In the data rows, the value 50 means zero.
In the table below, every row is followed by its label. The labels come from one hidden rule.
vec![48, 45, 60, 48, 54, 48, 60, 58, 42, 52, 56, 50, 53, 57, 45, 50, 38, 41, 41, 41, 41, 50, 51, 67, 40, 85, 42, 45, 91, 43, 47, 48, 51, 47, 37, 54, 52, 49, 44, 50, 50, 54, 60, 40, 61, 22, 62, 57] m
vec![47, 44, 44, 46, 50, 52, 44, 51, 51, 55, 32, 57, 48, 66, 66, 51, 57, 58, 37, 25, 50, 61, 51, 53, 49, 70, 48, 49, 65, 52, 52, 55, 51, 55, 51, 54, 50, 49, 24, 53, 45, 51, 53, 51, 63, 28, 54, 56] m
vec![45, 34, 28, 43, 48, 50, 47, 46, 63, 52, 21, 61, 64, 73, 77, 44, 42, 58, 34, 43, 54, 74, 56, 56, 52, 71, 51, 53, 71, 53, 53, 59, 71, 46, 53, 61, 59, 44, 14, 47, 46, 38, 59, 55, 71, 08, 53, 57] m
vec![41, 41, 40, 38, 46, 63, 42, 51, 53, 57, 37, 54, 64, 75, 58, 49, 71, 58, 36, 45, 57, 65, 54, 54, 54, 49, 64, 63, 46, 56, 56, 58, 91, 41, 56, 45, 62, 45, 10, 44, 49, 59, 51, 69, 62, 28, 55, 51] m
vec![54, 51, 58, 51, 52, 49, 63, 58, 44, 47, 69, 44, 59, 37, 30, 61, 67, 53, 53, 71, 49, 47, 56, 69, 42, 46, 42, 32, 32, 29, 48, 46, 41, 46, 50, 46, 35, 58, 60, 50, 55, 53, 47, 50, 51, 31, 38, 51] k
vec![56, 55, 65, 56, 57, 36, 74, 64, 47, 38, 82, 44, 70, 23, 24, 59, 44, 37, 56, 87, 41, 40, 59, 82, 32, 62, 35, 28, 39, 22, 45, 42, 42, 34, 41, 53, 35, 60, 62, 47, 61, 35, 60, 35, 53, 19, 43, 56] w
vec![46, 48, 42, 50, 49, 54, 50, 53, 58, 46, 45, 57, 70, 53, 55, 53, 63, 52, 45, 60, 54, 51, 49, 54, 48, 51, 53, 44, 20, 61, 55, 52, 54, 47, 48, 45, 55, 53, 47, 48, 51, 47, 55, 49, 52, 46, 47, 50] k
vec![41, 41, 43, 54, 57, 32, 62, 61, 60, 39, 66, 58, 84, 50, 57, 48, 14, 31, 41, 81, 41, 55, 56, 70, 40, 90, 41, 48, 67, 56, 49, 45, 68, 24, 38, 56, 59, 52, 37, 40, 54, 21, 73, 33, 57, 15, 54, 59] w
vec![39, 42, 32, 49, 49, 58, 46, 54, 58, 49, 39, 57, 56, 43, 67, 49, 43, 50, 42, 35, 53, 57, 49, 44, 56, 56, 59, 52, 41, 70, 55, 54, 51, 50, 48, 44, 59, 48, 31, 48, 46, 46, 53, 45, 49, 43, 47, 47] w
vec![42, 48, 35, 46, 44, 75, 35, 50, 52, 54, 40, 50, 33, 34, 62, 52, 66, 64, 48, 11, 61, 52, 45, 31, 63, 44, 62, 55, 25, 66, 57, 56, 27, 75, 56, 38, 57, 52, 38, 52, 41, 57, 36, 51, 41, 58, 45, 39] k
vec![45, 45, 43, 48, 50, 68, 50, 52, 53, 48, 53, 47, 45, 34, 55, 51, 47, 57, 51, 33, 56, 50, 52, 58, 56, 63, 48, 59, 63, 61, 47, 47, 41, 48, 50, 51, 63, 49, 28, 46, 45, 39, 49, 38, 48, 33, 55, 45] z
vec![47, 46, 35, 46, 46, 30, 50, 51, 49, 45, 48, 50, 56, 42, 40, 50, 27, 35, 50, 80, 39, 49, 58, 80, 50, 86, 38, 49, 61, 42, 52, 54, 53, 40, 42, 62, 53, 53, 43, 46, 50, 45, 61, 34, 53, 45, 49, 55] w
vec![52, 47, 42, 45, 46, 45, 47, 58, 49, 46, 48, 49, 48, 44, 41, 51, 44, 40, 54, 60, 48, 49, 55, 78, 54, 59, 53, 42, 54, 61, 51, 57, 43, 58, 44, 55, 45, 51, 56, 50, 45, 54, 49, 49, 47, 45, 46, 49] m
vec![53, 46, 51, 45, 49, 51, 57, 57, 56, 49, 47, 54, 72, 45, 72, 44, 46, 41, 47, 78, 54, 65, 55, 43, 50, 91, 42, 57, 69, 63, 55, 55, 53, 46, 52, 52, 62, 48, 48, 50, 48, 39, 56, 63, 60, 52, 57, 50] m
vec![64, 61, 78, 54, 51, 47, 64, 63, 41, 51, 55, 47, 35, 09, 32, 55, 46, 46, 61, 64, 58, 35, 48, 52, 46, 55, 43, 37, 24, 40, 45, 48, 30, 70, 51, 47, 49, 60, 79, 59, 59, 58, 36, 46, 44, 78, 36, 47] k
vec![58, 53, 74, 56, 54, 28, 72, 63, 45, 49, 64, 46, 53, 21, 45, 52, 32, 33, 57, 91, 46, 45, 55, 67, 39, 89, 37, 41, 66, 34, 43, 45, 44, 46, 40, 55, 49, 54, 62, 52, 59, 41, 51, 40, 53, 44, 46, 52] w
vec![57, 55, 54, 47, 43, 52, 37, 44, 51, 53, 24, 46, 48, 45, 53, 49, 85, 59, 49, 36, 59, 45, 48, 48, 52, 49, 65, 33, 40, 51, 50, 55, 35, 67, 55, 34, 61, 44, 82, 54, 52, 69, 33, 67, 40, 75, 42, 42] w
vec![48, 57, 27, 43, 46, 66, 30, 43, 53, 56, 16, 54, 36, 63, 67, 47, 57, 67, 48, 13, 59, 53, 46, 32, 66, 17, 61, 64, 17, 77, 59, 54, 68, 82, 59, 35, 65, 53, 51, 59, 48, 66, 29, 73, 46, 78, 55, 41] w
vec![48, 46, 38, 52, 60, 22, 64, 56, 58, 43, 52, 49, 78, 61, 68, 46, 00, 38, 48, 92, 36, 61, 61, 75, 39, 71, 42, 55, 91, 57, 49, 42, 88, 31, 36, 55, 55, 49, 56, 47, 56, 23, 64, 45, 57, 21, 65, 58] m
vec![51, 57, 45, 51, 53, 39, 64, 46, 45, 49, 48, 43, 48, 39, 49, 53, 40, 49, 57, 53, 48, 45, 47, 57, 49, 33, 52, 47, 51, 52, 54, 44, 52, 63, 43, 43, 46, 55, 40, 57, 52, 49, 41, 46, 51, 60, 46, 51] k
vec![49, 56, 35, 42, 44, 59, 42, 35, 47, 58, 25, 51, 36, 50, 66, 50, 81, 68, 51, 24, 61, 55, 44, 26, 63, 15, 55, 55, 39, 71, 64, 55, 34, 86, 56, 27, 50, 51, 31, 59, 42, 66, 35, 63, 43, 90, 47, 43] w
vec![45, 52, 59, 47, 59, 24, 61, 44, 52, 50, 68, 54, 68, 44, 66, 44, 33, 42, 47, 51, 46, 54, 56, 54, 52, 67, 41, 58, 69, 53, 54, 45, 56, 35, 47, 44, 54, 49, 32, 44, 47, 43, 61, 50, 57, 63, 53, 55] z
vec![55, 51, 54, 55, 57, 34, 60, 54, 43, 42, 91, 46, 56, 32, 40, 48, 19, 31, 51, 74, 40, 44, 56, 83, 25, 52, 27, 42, 98, 53, 50, 42, 49, 38, 37, 53, 35, 53, 39, 49, 53, 30, 46, 38, 50, 35, 47, 61] k
vec![57, 60, 61, 58, 50, 35, 57, 57, 46, 43, 62, 41, 41, 51, 22, 52, 15, 41, 53, 62, 48, 34, 51, 69, 32, 52, 40, 37, 78, 46, 48, 41, 33, 41, 44, 51, 38, 56, 63, 49, 52, 36, 45, 48, 46, 33, 40, 62] k
vec![52, 52, 53, 52, 51, 41, 48, 50, 58, 49, 44, 50, 50, 63, 42, 45, 26, 43, 46, 46, 54, 53, 51, 60, 44, 60, 56, 49, 96, 56, 50, 46, 50, 32, 48, 47, 60, 45, 34, 45, 42, 35, 50, 59, 53, 25, 49, 58] m
vec![46, 47, 50, 46, 45, 62, 48, 50, 54, 49, 67, 50, 47, 65, 58, 46, 64, 59, 48, 46, 52, 37, 47, 36, 51, 40, 60, 63, 62, 54, 59, 56, 80, 52, 55, 49, 55, 55, 42, 46, 53, 48, 37, 57, 45, 60, 42, 48] w
vec![45, 46, 47, 40, 48, 55, 45, 45, 54, 53, 52, 54, 46, 64, 56, 45, 76, 57, 49, 37, 51, 48, 48, 37, 59, 48, 67, 61, 66, 47, 58, 55, 80, 46, 58, 48, 61, 49, 26, 47, 47, 43, 40, 55, 50, 63, 47, 43] m
vec![47, 47, 50, 44, 56, 39, 58, 49, 54, 47, 60, 51, 57, 51, 45, 49, 70, 39, 55, 58, 45, 49, 54, 57, 54, 68, 56, 44, 95, 30, 52, 47, 65, 35, 50, 57, 55, 49, 47, 46, 50, 25, 51, 34, 54, 47, 53, 50] m
vec![55, 47, 70, 50, 54, 48, 70, 48, 46, 47, 63, 43, 42, 39, 44, 53, 59, 36, 56, 75, 42, 41, 52, 54, 52, 54, 53, 35, 73, 31, 55, 50, 34, 42, 54, 60, 35, 55, 55, 54, 48, 30, 44, 38, 51, 45, 46, 46] k
vec![48, 52, 43, 47, 44, 60, 47, 42, 44, 56, 28, 50, 37, 45, 28, 57, 66, 53, 52, 23, 52, 47, 40, 34, 51, 37, 65, 54, 32, 62, 52, 55, 64, 83, 50, 45, 57, 43, 67, 53, 50, 50, 29, 41, 52, 60, 47, 46] w
vec![60, 50, 71, 58, 52, 26, 77, 56, 41, 46, 78, 47, 51, 37, 35, 56, 32, 27, 53, 56, 41, 46, 53, 49, 36, 61, 41, 55, 50, 35, 46, 44, 40, 45, 45, 57, 48, 54, 82, 52, 59, 35, 48, 27, 46, 40, 41, 54] w
vec![50, 44, 51, 48, 46, 52, 51, 47, 51, 57, 48, 49, 52, 54, 57, 48, 51, 34, 49, 38, 51, 60, 46, 32, 54, 51, 52, 66, 46, 46, 51, 53, 58, 53, 51, 49, 59, 48, 68, 49, 48, 61, 36, 49, 50, 40, 45, 49] m
vec![48, 36, 34, 53, 49, 34, 61, 47, 49, 52, 34, 53, 47, 59, 66, 49, 25, 39, 46, 64, 54, 61, 51, 65, 56, 44, 49, 64, 48, 42, 50, 52, 60, 43, 47, 48, 63, 50, 48, 49, 48, 44, 65, 41, 53, 46, 58, 56] m
vec![51, 47, 41, 59, 52, 35, 58, 50, 37, 50, 55, 45, 29, 38, 30, 56, 43, 56, 60, 49, 45, 36, 48, 64, 39, 37, 53, 44, 21, 34, 46, 48, 43, 41, 47, 46, 46, 58, 86, 57, 51, 43, 59, 56, 46, 64, 47, 53] k
vec![47, 36, 19, 42, 47, 48, 49, 43, 56, 58, 33, 61, 44, 65, 68, 44, 59, 66, 43, 37, 54, 60, 52, 48, 55, 34, 68, 75, 50, 74, 55, 61, 89, 34, 53, 44, 64, 41, 40, 50, 45, 47, 50, 65, 54, 58, 60, 48] m
vec![54, 46, 52, 58, 61, 24, 70, 55, 47, 48, 83, 50, 50, 33, 32, 53, 23, 42, 55, 69, 38, 44, 62, 73, 31, 77, 44, 51, 73, 36, 41, 50, 64, 19, 43, 53, 46, 50, 75, 49, 57, 27, 56, 39, 50, 32, 52, 61] m
vec![42, 41, 40, 54, 52, 54, 50, 45, 55, 55, 56, 55, 53, 52, 56, 47, 49, 49, 47, 47, 51, 52, 56, 48, 55, 64, 57, 64, 65, 52, 51, 60, 71, 33, 52, 44, 58, 45, 53, 49, 52, 40, 47, 54, 54, 46, 57, 55] z
vec![52, 39, 62, 57, 61, 18, 81, 57, 53, 46, 89, 49, 79, 47, 23, 55, 00, 26, 62, 78, 30, 47, 68, 79, 24, 90, 36, 41, 86, 33, 38, 40, 51, 24, 37, 63, 41, 57, 64, 42, 61, 07, 71, 34, 59, 15, 51, 64] w
vec![51, 45, 53, 52, 48, 63, 45, 49, 52, 54, 48, 49, 59, 50, 43, 52, 36, 46, 54, 23, 37, 46, 51, 46, 53, 40, 61, 47, 43, 46, 50, 47, 34, 48, 49, 47, 42, 56, 63, 48, 51, 45, 52, 61, 56, 51, 50, 48] k
vec![46, 49, 53, 50, 46, 80, 31, 46, 53, 57, 30, 51, 55, 55, 45, 51, 52, 55, 50, 10, 42, 49, 45, 45, 53, 45, 63, 48, 43, 54, 51, 50, 45, 64, 52, 47, 53, 54, 73, 51, 50, 54, 50, 66, 53, 61, 49, 47] k
vec![45, 39, 47, 42, 46, 66, 32, 40, 59, 52, 15, 60, 59, 68, 88, 39, 56, 46, 41, 18, 57, 61, 48, 39, 63, 71, 66, 70, 50, 67, 60, 58, 74, 31, 54, 53, 64, 42, 09, 43, 46, 50, 61, 73, 64, 59, 60, 53] z
vec![55, 51, 64, 53, 54, 57, 40, 51, 43, 52, 39, 43, 38, 31, 42, 55, 61, 46, 59, 37, 51, 52, 49, 48, 53, 62, 47, 37, 41, 46, 53, 50, 17, 53, 49, 52, 36, 56, 64, 53, 54, 52, 45, 63, 49, 69, 43, 50] w
vec![60, 51, 64, 47, 47, 69, 49, 45, 43, 47, 45, 50, 40, 52, 36, 55, 61, 45, 52, 39, 61, 47, 48, 31, 59, 25, 64, 40, 31, 35, 46, 40, 19, 58, 54, 44, 46, 59, 58, 57, 51, 48, 38, 58, 42, 60, 44, 43] k
vec![52, 47, 45, 43, 54, 50, 43, 50, 59, 45, 36, 56, 48, 70, 57, 47, 41, 49, 46, 55, 50, 63, 50, 49, 61, 32, 66, 76, 29, 66, 45, 48, 39, 45, 58, 53, 49, 49, 19, 47, 50, 42, 49, 68, 54, 46, 53, 49] m
vec![52, 47, 57, 45, 49, 51, 41, 46, 48, 46, 32, 48, 46, 43, 42, 44, 75, 56, 45, 21, 56, 57, 46, 35, 59, 40, 61, 68, 20, 69, 44, 49, 46, 75, 56, 37, 42, 54, 63, 50, 47, 50, 42, 62, 46, 63, 49, 46] w
vec![60, 51, 75, 59, 64, 19, 61, 57, 38, 39, 67, 40, 52, 15, 07, 52, 39, 32, 58, 62, 40, 47, 58, 61, 31, 75, 45, 34, 61, 36, 33, 36, 24, 60, 42, 49, 30, 58, 90, 49, 56, 32, 56, 37, 44, 35, 39, 54] w
vec![47, 42, 45, 44, 44, 55, 37, 46, 58, 49, 30, 56, 51, 59, 74, 47, 44, 37, 36, 21, 63, 61, 49, 47, 64, 33, 52, 57, 58, 55, 51, 54, 83, 41, 62, 44, 61, 42, 29, 49, 51, 65, 60, 45, 52, 41, 55, 51] w
vec![53, 59, 68, 54, 54, 22, 67, 58, 41, 40, 67, 41, 42, 10, 09, 59, 32, 28, 54, 63, 40, 41, 51, 76, 37, 52, 34, 28, 60, 24, 40, 40, 46, 52, 53, 56, 40, 59, 66, 53, 57, 48, 66, 39, 45, 41, 45, 57] k
vec![50, 56, 62, 55, 52, 24, 54, 51, 47, 49, 73, 53, 56, 32, 26, 57, 01, 36, 46, 79, 30, 58, 53, 51, 31, 73, 40, 46, 73, 51, 49, 46, 48, 24, 49, 57, 54, 49, 38, 49, 53, 40, 57, 45, 54, 09, 52, 49] m
vec![53, 61, 71, 58, 52, 14, 72, 58, 46, 42, 84, 46, 50, 23, 20, 63, 08, 33, 57, 66, 27, 51, 57, 69, 32, 69, 30, 41, 69, 36, 46, 39, 44, 25, 45, 61, 43, 55, 60, 50, 57, 38, 64, 40, 50, 25, 47, 52] w
vec![43, 51, 47, 47, 44, 37, 50, 49, 58, 47, 56, 51, 57, 58, 56, 52, 28, 44, 51, 54, 42, 68, 52, 56, 53, 63, 45, 66, 59, 51, 55, 49, 79, 40, 55, 58, 64, 49, 35, 47, 49, 58, 62, 60, 55, 42, 48, 49] z
vec![53, 49, 53, 52, 53, 35, 53, 51, 51, 44, 50, 46, 44, 28, 50, 57, 55, 48, 52, 35, 44, 58, 49, 49, 45, 39, 46, 48, 64, 57, 55, 39, 51, 41, 43, 58, 42, 49, 60, 47, 53, 55, 47, 60, 49, 47, 46, 48] w
vec![50, 41, 49, 50, 56, 24, 57, 54, 56, 43, 63, 47, 65, 41, 70, 50, 26, 35, 51, 66, 40, 60, 56, 70, 32, 78, 41, 62, 90, 48, 53, 40, 85, 23, 39, 71, 49, 43, 38, 38, 58, 43, 68, 43, 57, 32, 51, 56] z
vec![52, 53, 50, 46, 46, 54, 68, 50, 50, 47, 45, 44, 31, 31, 25, 59, 40, 57, 61, 42, 58, 47, 44, 55, 46, 47, 52, 38, 45, 42, 51, 44, 50, 61, 57, 48, 48, 52, 55, 49, 52, 56, 39, 55, 45, 51, 47, 50] k
vec![48, 50, 46, 51, 56, 46, 68, 54, 48, 45, 59, 50, 39, 56, 48, 53, 40, 48, 50, 51, 46, 48, 48, 42, 35, 70, 44, 47, 59, 41, 49, 44, 63, 48, 49, 50, 56, 54, 48, 49, 54, 40, 56, 56, 55, 31, 59, 53] w
vec![54, 52, 54, 51, 55, 53, 70, 56, 45, 43, 67, 45, 37, 50, 54, 54, 38, 50, 51, 56, 44, 52, 51, 43, 32, 66, 45, 42, 68, 38, 48, 46, 51, 56, 47, 51, 49, 55, 59, 52, 52, 39, 54, 49, 52, 44, 54, 54] w
vec![49, 45, 48, 48, 53, 38, 65, 55, 50, 43, 73, 47, 58, 63, 82, 49, 30, 38, 51, 78, 40, 59, 56, 53, 28, 73, 39, 56, 79, 41, 47, 50, 64, 41, 45, 58, 47, 49, 51, 45, 54, 27, 68, 42, 60, 29, 61, 59] m
Here are more rows. What is the label of each one?
vec![54, 50, 62, 54, 53, 43, 52, 47, 50, 48, 50, 51, 52, 48, 38, 51, 35, 52, 53, 55, 53, 60, 46, 67, 37, 63, 55, 45, 43, 45, 53, 51, 46, 37, 47, 55, 42, 54, 46, 51, 51, 48, 42, 38, 46, 41, 60, 52] w
vec![46, 37, 62, 46, 55, 40, 46, 51, 54, 47, 48, 51, 50, 58, 68, 46, 45, 48, 45, 82, 41, 59, 51, 74, 47, 70, 50, 52, 86, 60, 47, 47, 70, 34, 46, 50, 58, 46, 29, 45, 52, 42, 63, 39, 58, 41, 53, 57] m
vec![49, 52, 20, 47, 47, 81, 20, 41, 49, 57, 14, 50, 37, 44, 61, 50, 77, 63, 45, 12, 62, 48, 45, 15, 63, 04, 73, 51, 04, 51, 60, 58, 49, 74, 61, 36, 44, 43, 42, 58, 40, 84, 26, 71, 46, 89, 44, 39] w
vec![58, 53, 64, 59, 50, 48, 56, 49, 47, 48, 81, 45, 40, 37, 33, 58, 64, 50, 58, 47, 40, 41, 49, 54, 43, 54, 37, 34, 37, 35, 41, 49, 25, 52, 53, 46, 34, 57, 78, 52, 52, 55, 43, 56, 39, 60, 49, 51] k
vec![40, 40, 26, 45, 41, 58, 47, 45, 61, 51, 32, 55, 76, 78, 75, 40, 35, 49, 35, 62, 58, 53, 53, 52, 51, 77, 53, 79, 89, 66, 52, 52, 63, 45, 48, 55, 55, 44, 22, 42, 49, 44, 58, 70, 63, 43, 67, 46] z
vec![47, 55, 48, 54, 46, 44, 53, 44, 47, 47, 40, 45, 52, 41, 45, 52, 64, 59, 53, 47, 48, 47, 50, 29, 53, 66, 62, 42, 45, 58, 43, 52, 48, 52, 45, 47, 44, 51, 53, 55, 51, 52, 57, 45, 46, 35, 40, 50] m
vec![44, 45, 39, 47, 55, 29, 71, 57, 59, 53, 71, 55, 63, 68, 67, 46, 44, 33, 47, 52, 46, 71, 49, 69, 46, 77, 52, 47, 58, 51, 46, 51, 66, 28, 49, 61, 59, 43, 32, 42, 52, 37, 50, 54, 52, 38, 60, 52] m
vec![40, 42, 44, 53, 55, 29, 73, 59, 52, 47, 58, 52, 63, 58, 51, 41, 19, 29, 45, 74, 40, 59, 62, 74, 44, 74, 35, 63, 90, 58, 44, 44, 71, 16, 36, 62, 64, 45, 22, 40, 62, 36, 66, 45, 53, 15, 65, 56] z
vec![50, 55, 64, 45, 54, 63, 54, 49, 46, 50, 70, 48, 45, 50, 69, 53, 25, 52, 50, 24, 53, 36, 50, 54, 41, 49, 51, 40, 36, 48, 46, 45, 28, 59, 53, 52, 47, 55, 74, 60, 54, 57, 48, 49, 34, 57, 44, 51] k
vec![38, 49, 31, 41, 49, 65, 23, 36, 62, 56, 00, 54, 43, 77, 83, 45, 59, 62, 35, 33, 64, 82, 49, 33, 72, 45, 71, 75, 29, 71, 55, 71, 76, 47, 55, 49, 61, 43, 04, 47, 42, 65, 33, 66, 55, 89, 57, 45] m
vec![51, 48, 48, 47, 47, 48, 64, 48, 51, 54, 36, 50, 60, 62, 63, 48, 62, 58, 51, 61, 52, 55, 49, 37, 62, 68, 65, 68, 59, 65, 52, 48, 55, 43, 54, 52, 47, 51, 32, 49, 51, 60, 64, 49, 50, 37, 50, 54] z
vec![49, 57, 53, 50, 41, 78, 31, 47, 48, 55, 18, 53, 33, 70, 52, 51, 99, 54, 51, 27, 59, 52, 45, 33, 56, 16, 63, 57, 28, 56, 54, 50, 43, 61, 54, 43, 47, 50, 56, 60, 43, 69, 30, 48, 43, 70, 38, 43] w
vec![58, 58, 61, 55, 56, 25, 77, 56, 42, 44, 45, 43, 43, 45, 31, 54, 45, 52, 51, 48, 40, 34, 48, 53, 48, 44, 28, 34, 42, 29, 46, 46, 20, 48, 49, 54, 36, 56, 97, 47, 52, 45, 50, 40, 48, 48, 38, 50] k
vec![58, 57, 58, 53, 47, 68, 48, 45, 39, 52, 30, 50, 39, 42, 10, 58, 70, 55, 62, 43, 60, 39, 43, 18, 50, 13, 45, 41, 39, 34, 46, 53, 17, 61, 49, 34, 50, 57, 41, 60, 43, 78, 29, 54, 37, 85, 33, 43] k
vec![50, 54, 70, 51, 58, 39, 54, 56, 44, 42, 69, 44, 57, 29, 23, 53, 35, 39, 64, 61, 42, 32, 55, 62, 39, 47, 41, 31, 43, 38, 43, 48, 44, 63, 50, 52, 45, 53, 86, 48, 52, 39, 58, 41, 55, 59, 53, 55] k
vec![60, 62, 75, 60, 53, 44, 61, 59, 42, 50, 62, 44, 57, 08, 26, 59, 50, 61, 57, 52, 43, 33, 47, 58, 44, 21, 34, 29, 59, 35, 41, 42, 48, 58, 47, 51, 34, 62, 80, 57, 54, 30, 36, 34, 40, 75, 42, 55] k
vec![48, 54, 34, 53, 48, 74, 44, 45, 59, 56, 31, 50, 48, 64, 68, 47, 53, 65, 51, 48, 54, 57, 50, 40, 62, 33, 56, 52, 37, 51, 60, 52, 58, 67, 45, 46, 56, 53, 54, 45, 50, 62, 38, 55, 55, 62, 43, 48] k
vec![49, 51, 49, 50, 43, 63, 23, 51, 50, 53, 39, 49, 35, 74, 52, 55, 71, 74, 56, 01, 66, 45, 40, 46, 63, 31, 61, 51, 32, 45, 54, 58, 21, 62, 54, 37, 50, 48, 60, 55, 43, 62, 35, 62, 46, 96, 42, 41] w
vec![56, 50, 72, 58, 58, 30, 58, 61, 47, 44, 76, 42, 41, 41, 27, 60, 45, 46, 64, 42, 51, 30, 45, 75, 42, 29, 47, 37, 65, 27, 43, 47, 08, 58, 39, 51, 29, 53, 96, 50, 54, 56, 55, 41, 46, 59, 39, 45] k
vec![60, 66, 61, 54, 49, 64, 51, 56, 44, 48, 82, 47, 22, 28, 10, 57, 69, 52, 59, 35, 47, 33, 49, 52, 55, 29, 53, 39, 44, 48, 46, 50, 19, 52, 47, 52, 36, 53, 94, 60, 49, 63, 47, 50, 40, 64, 33, 50] k
vec![42, 51, 50, 49, 48, 65, 35, 47, 58, 54, 11, 55, 43, 55, 45, 48, 83, 64, 47, 41, 51, 56, 49, 50, 43, 33, 61, 64, 24, 59, 53, 51, 54, 66, 60, 47, 48, 49, 46, 55, 44, 54, 47, 45, 44, 88, 53, 44] m
vec![53, 50, 74, 46, 46, 37, 36, 49, 51, 48, 51, 50, 61, 50, 44, 55, 52, 56, 55, 42, 50, 39, 46, 45, 44, 30, 42, 52, 34, 45, 53, 57, 36, 65, 45, 52, 52, 58, 69, 60, 49, 74, 39, 52, 41, 60, 48, 49] k
vec![50, 52, 30, 42, 47, 55, 48, 45, 51, 50, 40, 47, 51, 62, 49, 47, 80, 53, 46, 52, 52, 46, 43, 61, 53, 24, 66, 46, 42, 57, 54, 53, 29, 58, 61, 39, 57, 46, 58, 56, 47, 62, 45, 51, 46, 46, 54, 45] w
vec![48, 55, 46, 48, 41, 66, 20, 43, 44, 60, 28, 53, 34, 40, 62, 46, 85, 67, 56, 13, 68, 49, 36, 25, 60, 31, 68, 51, 04, 73, 58, 59, 27, 65, 55, 34, 55, 46, 43, 51, 45, 59, 33, 72, 47, 77, 43, 38] w
The hidden rule looks at only part of the columns. Which column or columns, counting from 0, in order?
25 27 37
